Questions about the table below. Rows and columns are numbered from 0.
1) Which number is the bottom entry of the column that holds the largest entry?
2) Which number is the top-left entry?
3) Which number is the entry directly above the largest entry?
4) Which number is the entry in row 0 and column 2?
5) Which number is the minimum?
6) Which number is the entry at row 1, column 1?
7) Which number is the entry in the bottom-left corner?
8) Which number is the top entry of the column that holds the largest entry?
[[ -3  -1  -4   1  -7  -8]
 [ -5   5  -6   5  -9 -15]
 [ -1  -7   2 -15  12  15]
 [ -2  -5  -1  -8   4   5]
 [ -3  -3  -3  -2  -4  -4]
 [  0 -14   7 -31  31  39]
 [ -3  -4  -2  -6   1   3]]
1) 3
2) -3
3) -4
4) -4
5) -31
6) 5
7) -3
8) -8

5073	6341	5427	3208	6079	7002	5633
4841	7298	8807	5097	7881	7635	7361
What is the entry directly above 8807?
Answer: 5427
What is the entry in the top-left corner?
Answer: 5073
The bottom entry of the column that holds the largest entry -> 8807
What is the entry just right of 7881?
Answer: 7635
The entry just left of 6079: 3208
The entry in the top-right corner is 5633

Questions about the matrix below. Counting starts at 0.
1) Read off the entry in the bottom-right corner.
2) Read off the entry just left of the smallest entry.
3) Read off the entry in row 0 and column 2.
4) Read off the entry in row 0 and column 0.
5) Read off the entry in the bottom-left corner.
6) Read off the entry in row 0 and column 1.
7) Read off the entry in the top-right corner.
0.0,0.8,0.0,-0.4,0.1,0.6,0.6,-1.0,-0.4,-0.8,-0.8,-0.5
0.5,-0.6,0.4,0.6,-1.2,-0.5,0.6,1.0,-0.1,-0.3,0.7,-0.1
0.4,-1.4,-0.2,0.4,0.5,-0.5,0.4,0.4,0.4,0.9,-0.1,0.8
0.4,0.6,1.0,0.6,0.6,-1.2,0.4,-0.4,-0.1,0.6,0.9,0.9
-0.1,0.9,0.4,0.6,-0.6,-0.3,0.4,-0.9,0.1,-0.1,-0.6,-0.4
0.3,1.2,1.6,0.6,-0.3,-0.4,0.9,-0.5,-0.3,-1.1,-0.4,0.5
0.4,2.9,0.4,-0.4,1.0,0.9,0.3,-1.0,-0.6,0.8,0.2,-0.7
-0.4,0.4,-0.1,-0.6,0.6,1.2,-0.8,-0.4,0.3,-0.3,-0.9,0.0
0.0,-0.8,0.1,-0.1,0.3,0.3,0.6,0.7,-0.1,-0.7,-0.4,0.6
-0.7,0.0,-0.5,0.5,0.1,-0.4,0.6,-0.1,1.0,0.6,-0.5,0.2
0.6,1.1,-0.1,-0.6,1.5,0.7,0.1,-1.1,-0.4,0.9,-0.2,0.0
-0.8,1.2,0.6,0.8,-0.3,-1.4,1.4,-0.6,1.5,0.7,0.3,0.7
-0.1,0.8,1.5,-0.3,-0.3,0.7,0.4,-0.1,-0.2,-2.3,-0.8,0.7
1) 0.7
2) -0.2
3) 0.0
4) 0.0
5) -0.1
6) 0.8
7) -0.5

-17	-15	14	17	-44	26	-5	13	-1	-16	-35	-19	-16	12	9	-79
The largest entry is 26
Which number is the entry just left of -35?
A: -16
Which number is the entry just right of -5?
A: 13
Which number is the entry just right of the largest entry?
A: -5
Which number is the entry just left of the largest entry?
A: -44

data = 6  7  4  5  6  4  7  2  4  7  3  3  5
The entry just right of the centre entry?
A: 2
The entry just left of the smallest entry?
A: 7

[[  2   7  -4  -8   4  -6 -13   8  -4   2 -20  -5   0 -33  11]
 [-13   2  30  13  -8   3 -26  -9   0  -4 -22  -5  24  15   7]
 [ 12  23   8  -1 -10   4 -14   4   4 -10  12  -4  -9   3  -4]
 [ -9   9  -4  14  28   0  -7 -11  -6  -7  -2   9  13 -15  10]
 [-13   1  -5  18   9 -12   7 -15   7  21  10   8  -9  12 -15]
 [ -8  -2  21   3  16  -3  -3 -15  -8  -6  13  -9   2  -6   0]
 [-39   6 -20 -24  20  -2   4 -52 -72 -25   8   5 -54 -67   8]
 [  2  -8   0  -2 -21  -9   7  19  -3   6  21   9  -5 -22  -8]]
Rows and columns are numbered from 0.
What is the entry in row 1 and column 0? -13
The entry directly above the smallest entry: -8
What is the smallest entry? -72
The entry at row 2, column 0: 12
The entry in the top-right corner: 11
The entry at row 2, column 1 is 23
The entry directly below 18: 3
The bottom-right entry: -8
What is the entry at row 0, column 2? -4
The bottom entry of the column that holds the largest entry -> 0
What is the largest entry? 30
What is the bottom-left entry? 2
What is the top-left entry? 2
The bottom entry of the column that holds the smallest entry is -3
The entry at row 1, column 1 is 2
What is the entry in row 0 and column 1? 7
